In the data rows, the value 500 means zero.
Here are some points:
[529,429,653,398,317,680,576,587]
[478,530,414,515,454,518,460,454]
[546,544,603,670,309,517,492,576]
[521,446,555,449,456,557,532,581]
[474,609,442,642,528,346,442,466]
[464,455,406,449,637,463,437,474]
[539,562,250,431,378,520,566,286]
[541,503,298,431,441,565,523,347]
[518,603,487,635,382,455,491,449]
[613,627,379,466,379,510,607,369]
[488,542,569,620,507,483,451,574]
[460,467,533,598,501,411,494,528]
[514,550,603,581,441,520,488,553]
[471,450,461,440,712,401,495,527]
[495,451,515,438,531,570,493,534]
[550,464,417,509,393,518,527,384]
[470,429,535,494,584,500,475,562]
Then 10 other points, each followed by its number:
[501,522,565,534,423,548,516,511] 0
[481,509,659,516,412,595,553,581] 1
[501,544,503,604,517,434,480,448] 2
[477,413,538,510,670,452,427,586] 3
[539,464,540,340,511,631,541,622] 4
[544,472,339,442,412,552,527,406] 5
[483,530,582,612,629,417,438,619] 6
[531,561,490,573,412,467,516,411] 7
[424,603,535,631,467,458,459,394] 8
[512,601,437,616,570,341,454,428] 9
Which two of these numbered points are nearest to each point below, ignoring the 3 directions in which the first points spread most? Their numbers follow each, nearest first.
[504,401,712,555,588,578,382,718] > 3 5
[512,472,277,425,342,526,536,318] > 5 3
[440,492,472,515,625,437,443,490] > 0 2
[548,499,619,543,352,622,559,531] > 2 0
[404,629,717,739,380,486,394,460] > 8 0
[571,419,606,406,423,693,593,575] > 6 2
[496,454,370,358,546,468,505,381] > 7 9
[488,495,530,383,721,499,458,669] > 4 6
[491,630,369,596,631,286,478,385] > 9 7
[493,460,449,428,655,409,483,513] > 9 6
[494,544,451,483,581,418,503,484] > 9 6
[565,509,591,584,309,624,464,558] > 3 5
[473,343,484,353,579,569,504,563] > 5 3
[475,498,557,534,517,462,509,479] > 7 2
[542,474,245,360,373,544,558,296] > 5 3
[532,518,414,507,581,478,470,529] > 6 4
[477,623,370,634,524,352,450,388] > 0 7
[458,469,618,529,496,522,494,572] > 0 7
[504,504,440,517,565,431,461,510] > 3 6
[508,394,453,415,596,504,507,522] > 3 5
[525,519,577,389,371,679,610,438] > 1 0
[467,512,585,565,529,529,420,546] > 0 2
[535,543,517,501,390,561,537,470] > 0 9
[528,482,320,478,369,504,571,324] > 5 7
[457,450,474,380,738,489,470,628] > 4 6
